Each path below is one point turned by a fixed rotation once a step. After each direction that follows a path, write how fast that rotation turns it, in degrees per step (0 if it stays still).
Each turn is a multiple of 5 degrees from 10 to 175, or 0.
Each row of a path follows its step; steps can be skipped.

step 0: [-5.244,1.681,-0.935,-0.692,1.008,-0.694,-5.078,-0.099,-3.231,1.212,-1.629,-3.020,-1.926,-0.798,0.028,-0.557,1.599,-2.278,-3.451,-1.129,-1.775,1.911,-2.186,-3.886,1.008,1.717,-2.937,-2.844,-0.806,-0.077,0.944,1.221,-2.368,0.625,-3.322,-5.570,-2.913,-0.949,-1.019,2.752,-1.509,3.790,-0.427,1.085,1.235,-1.786,-2.010,5.777,2.159,-0.854,3.906,0.170,1.901,-2.736,-0.101,1.760,-0.275,2.955,2.311,0.872,3.653,3.349,-0.801,-4.578,0.405,-2.016,1.526,-3.214,0.529,1.872,-4.012,-1.537,-1.689,-2.886,-1.195]
step 4: [2.099,1.893,-1.217,2.419,2.291,-2.067,1.478,0.288,-0.582,0.466,-1.516,1.625,-1.144,1.734,1.725,0.888,-1.377,-2.814,1.813,4.355,0.765,-1.980,-0.470,-0.111,3.234,0.005,-0.017,2.172,-3.180,5.489,-0.990,0.307,-2.962,7.519,3.228,-1.213,0.673,-1.563,-1.804,0.789,-0.042,-0.056,-3.288,-6.471,-2.649,0.261,3.431,2.041,6.490,0.695,0.190,-4.419,1.252,1.347,-1.980,-0.144,2.856,-0.926,-1.309,1.394,2.622,-0.559,2.158,-1.443,1.035,1.165,1.200,0.025,1.520,3.003,-1.780,3.349,-1.522,0.841,1.454]
step 9: [-3.489,-2.237,0.954,-0.337,4.577,1.440,-1.901,2.017,-3.773,-2.800,-0.754,-4.309,-1.207,-0.963,-5.215,0.064,1.182,1.407,2.765,-3.112,-2.436,-0.085,2.041,1.912,4.102,1.408,2.273,1.996,1.232,0.448,2.937,-0.433,-1.921,3.361,2.256,-0.937,2.174,0.206,-0.895,-1.885,-1.497,3.020,2.064,1.450,0.608,0.119,1.504,-2.560,3.828,5.239,2.731,-1.402,1.132,-2.559,-0.832,0.889,4.167,-0.342,0.861,1.112,1.756,2.992,3.016,-1.021,-2.679,2.987,-3.094,1.272,-4.293,2.459,-0.729,0.152,0.984,-2.389,3.865]
step 12: [-1.044,1.684,0.157,3.606,5.708,1.599,-1.632,2.032,-1.743,-2.208,-0.934,-1.352,-2.839,1.942,0.807,3.880,-4.144,-0.875,-0.528,4.037,-1.753,0.591,0.321,-4.252,0.436,0.155,-2.844,-1.651,1.058,2.732,-0.815,3.836,-1.259,1.678,1.054,0.209,-1.894,1.285,3.367,-1.361,5.638,0.326,-1.399,1.692,1.892,-0.196,0.920,-0.102,5.690,0.913,-1.508,-3.398,2.257,1.003,3.816,0.757,0.145,2.451,-4.049,6.899,3.678,1.174,0.341,-1.466,0.705,2.008,-1.058,0.565,-1.044,-1.036,-1.309,1.942,0.520,-3.169,2.273]
step 14: [-4.331,-0.328,2.868,-1.280,0.333,-0.185,-1.922,0.061,0.724,-2.790,0.256,-3.182,-0.359,0.742,-1.191,-0.728,2.140,-5.814,0.577,-1.271,-4.246,-0.450,1.059,0.390,4.200,3.137,6.505,-1.897,-2.059,-1.665,-3.776,1.514,-0.687,-0.376,-1.497,-5.528,0.148,-1.222,-1.434,2.176,1.734,-0.344,-0.017,4.051,-1.333,-1.817,-2.789,5.728,2.334,0.181,1.766,-1.137,-0.268,-2.655,5.072,-1.674,-2.245,-4.960,1.149,-0.713,1.292,0.824,0.471,0.901,0.421,0.730,0.629,-1.703,2.175,2.915,0.684,1.224,-1.284,2.437,-1.643]
step 17: [-3.567,1.323,6.292,0.903,1.965,3.876,1.185,-2.081,1.789,-3.509,-0.649,1.819,-4.093,-1.532,0.123,-1.207,0.106,-0.652,2.349,-0.836,0.837,-1.797,2.120,0.499,3.896,-0.025,0.708,-0.332,1.424,-1.368,2.180,1.397,0.454,5.036,-2.120,-1.628,1.395,0.270,3.454,-4.472,-0.399,1.343,0.783,2.281,0.462,-1.029,4.818,2.039,4.781,0.077,3.930,-2.371,2.176,0.195,-1.575,3.381,2.558,-0.078,2.490,-2.345,3.082,-1.748,0.831,1.169,1.918,-0.194,-0.072,-1.260,0.132,6.190,-0.785,1.032,-3.126,-2.816,-3.316]
step 20: [0.039,4.462,3.256,3.412,3.170,1.991,-2.343,-0.987,-4.822,-1.892,-0.032,3.189,0.207,-1.479,-3.936,2.736,-6.686,-1.643,0.839,2.851,-1.140,-2.790,-0.568,-0.613,2.944,-1.194,0.173,0.107,-1.463,-2.310,1.353,-0.090,-3.221,-0.756,-2.539,-0.528,2.680,-3.361,0.811,-0.667,-1.686,0.467,-0.446,-1.404,-2.097,-1.923,0.383,1.156,1.280,-0.953,-2.082,-1.958,0.297,0.917,3.832,1.950,-0.913,2.929,-0.748,1.085,1.414,-0.250,-3.362,0.931,0.688,6.695,-1.316,-0.154,-1.120,3.727,4.836,1.291,4.547,-2.622,-0.170]
step 30: [-3.437,-1.189,-0.254,2.073,-0.052,0.015,-1.737,-1.271,0.833,-0.594,-2.710,1.098,-2.747,2.193,1.519,4.028,1.568,-4.290,2.001,0.243,-2.947,-2.294,-1.313,-0.889,0.864,1.029,1.704,1.744,1.445,4.607,-3.093,0.241,-2.475,5.506,-3.357,-1.024,-0.952,4.693,0.778,-0.223,4.754,-1.984,-3.773,2.715,-1.291,-0.075,0.439,-0.591,2.076,-0.423,-3.581,-0.001,3.307,0.764,-2.063,1.988,3.658,0.998,-4.855,4.158,3.127,-2.538,1.681,0.615,-0.641,1.626,0.685,-5.173,0.247,0.679,0.285,1.566,-3.625,0.058,0.810]
[0.294,0.015,0.530,0.787,-0.159,-0.395,0.477,-0.082,-0.146,-0.078,-0.051,0.870,-0.612,0.264,-0.153,-0.389,-0.638,-0.389,-0.565,0.504,-0.288,-0.831,-0.290,0.397,-0.276,0.885,-0.422,-1.090,0.888,0.248,0.196,-0.478,-0.315,-0.465,-0.394,-0.657,0.837,-0.317,0.563,-0.502,-0.927,-0.919,-0.798,0.825,0.580,-0.026,-0.578,-0.054,-0.918,0.594,-0.377,1.824,-0.358,1.405,0.481,-1.070,-0.099,0.889,-0.426,0.399,0.059,-0.272,0.196,0.467,0.162,-0.148,-0.315,0.662,-0.148,0.121,0.931,0.362,0.015,-0.035,0.531] => 80
[-0.353,0.575,-0.028,-0.161,1.078,-0.169,0.135,-0.229,-0.274,0.254,1.244,-0.456,0.913,-0.883,1.253,-0.702,-0.273,-0.074,-0.446,-0.620,-0.058,0.186,0.881,-0.105,-0.283,-0.140,-0.553,0.336,-0.074,0.428,-0.758,1.085,0.216,0.513,0.080,-0.781,0.343,0.191,0.377,0.400,0.711,0.062,0.181,0.573,0.738,0.300,-0.334,-0.378,0.097,0.262,0.690,0.854,-0.241,0.895,-0.275,0.030,-0.609,-1.479,-0.472,0.284,0.195,0.456,-0.201,-1.161,-0.642,0.199,-0.483,-0.614,-0.958,-0.515,1.362,-0.627,0.001,-0.165,0.379] => 25
[0.057,0.434,-0.132,-0.395,0.153,-0.742,0.156,-0.408,0.456,0.980,0.869,0.982,-0.547,0.220,-0.206,0.547,-0.254,1.612,-0.224,0.715,0.768,0.032,0.356,-0.714,0.732,-0.218,0.323,-0.396,-0.664,-0.318,0.248,0.942,0.047,-0.934,-0.121,0.688,0.238,-0.494,0.447,-0.469,-0.021,0.811,-0.336,-0.964,-0.363,1.340,-0.118,1.298,0.208,0.314,0.002,0.375,0.318,0.261,-0.055,0.568,-0.348,0.473,-0.456,-0.656,-0.436,0.620,0.278,-0.359,0.166,0.062,-0.371,0.358,0.336,-1.015,0.125,-0.071,-0.400,0.066,1.646] => 135
[-0.107,-0.211,-1.035,1.201,-0.058,0.774,0.669,0.737,-0.239,-0.079,0.036,-0.328,0.119,0.186,1.070,-0.315,-0.633,0.412,0.119,-0.151,-0.425,0.082,-0.160,0.676,-0.041,0.618,0.780,-0.119,-0.600,1.023,-0.659,-0.887,0.800,-0.016,0.519,0.364,-0.526,0.680,0.781,0.679,-0.455,-0.532,-0.117,-0.581,-0.861,1.151,0.164,0.434,-0.821,-0.499,-0.576,-0.136,-0.019,0.839,-1.110,0.429,1.191,0.010,-0.950,0.352,0.311,0.397,-0.283,0.226,-0.768,-0.226,0.209,-0.026,-0.244,0.165,-0.661,-0.283,-0.258,1.088,0.711] => 125
[-1.278,0.322,-1.030,-0.150,-0.455,0.554,-0.623,0.364,-1.086,0.030,-0.234,-0.210,-0.353,-0.145,-0.394,0.500,-0.247,-0.388,-0.073,-0.783,0.314,0.259,0.590,-0.937,0.156,0.033,-0.212,-0.919,0.096,0.039,0.055,-0.109,0.068,-0.451,0.587,0.140,-0.057,-0.729,-0.026,0.415,0.167,0.036,0.253,-0.785,0.363,1.064,-0.310,-0.154,-0.937,0.390,0.420,-0.126,-0.347,-0.429,0.425,-0.700,-0.919,-0.391,0.779,0.700,-0.165,-1.111,-0.783,0.765,0.024,0.812,-0.190,-0.123,1.038,1.447,0.746,-1.073,-0.328,0.628,0.846] => 55
[-0.546,0.560,-0.556,0.090,-0.213,-0.371,0.749,0.226,-0.210,-0.866,0.872,0.324,-0.706,-0.415,0.538,-0.060,-0.412,-0.488,-0.773,0.469,0.747,0.641,-0.063,-0.198,-0.885,1.252,0.503,-0.462,-1.128,-0.249,0.368,-0.588,0.203,0.405,0.743,0.580,0.632,-1.120,-0.681,0.606,-0.371,-0.757,0.025,-0.199,0.600,-0.762,0.354,0.547,0.282,0.077,-0.326,-0.266,0.277,-0.233,1.028,0.792,-0.824,-0.045,0.490,1.333,-0.056,0.380,0.234,-0.528,0.375,-0.081,0.407,-0.965,-0.539,-0.711,-0.475,0.977,-0.535,0.154,-0.288] => 175
[1.099,0.195,0.220,-0.260,-0.068,-0.447,-0.253,0.528,0.608,-0.100,-0.348,-1.368,0.467,0.299,-0.632,-0.138,-0.259,-0.695,-0.496,0.809,-0.008,0.239,-0.163,-0.108,-0.458,0.773,-0.565,0.983,-0.039,0.517,-1.041,0.507,-0.033,-0.088,0.312,0.234,0.266,-1.069,-0.176,-1.251,0.820,0.298,0.316,0.493,-0.736,0.327,0.491,0.601,-0.675,-0.400,-1.021,0.027,-0.050,0.539,0.006,-0.347,0.146,-0.282,0.418,-0.222,1.289,-0.770,-0.370,-0.158,0.153,1.427,0.006,-0.886,0.855,-0.524,-0.006,0.775,-0.242,0.566,0.748] => 40
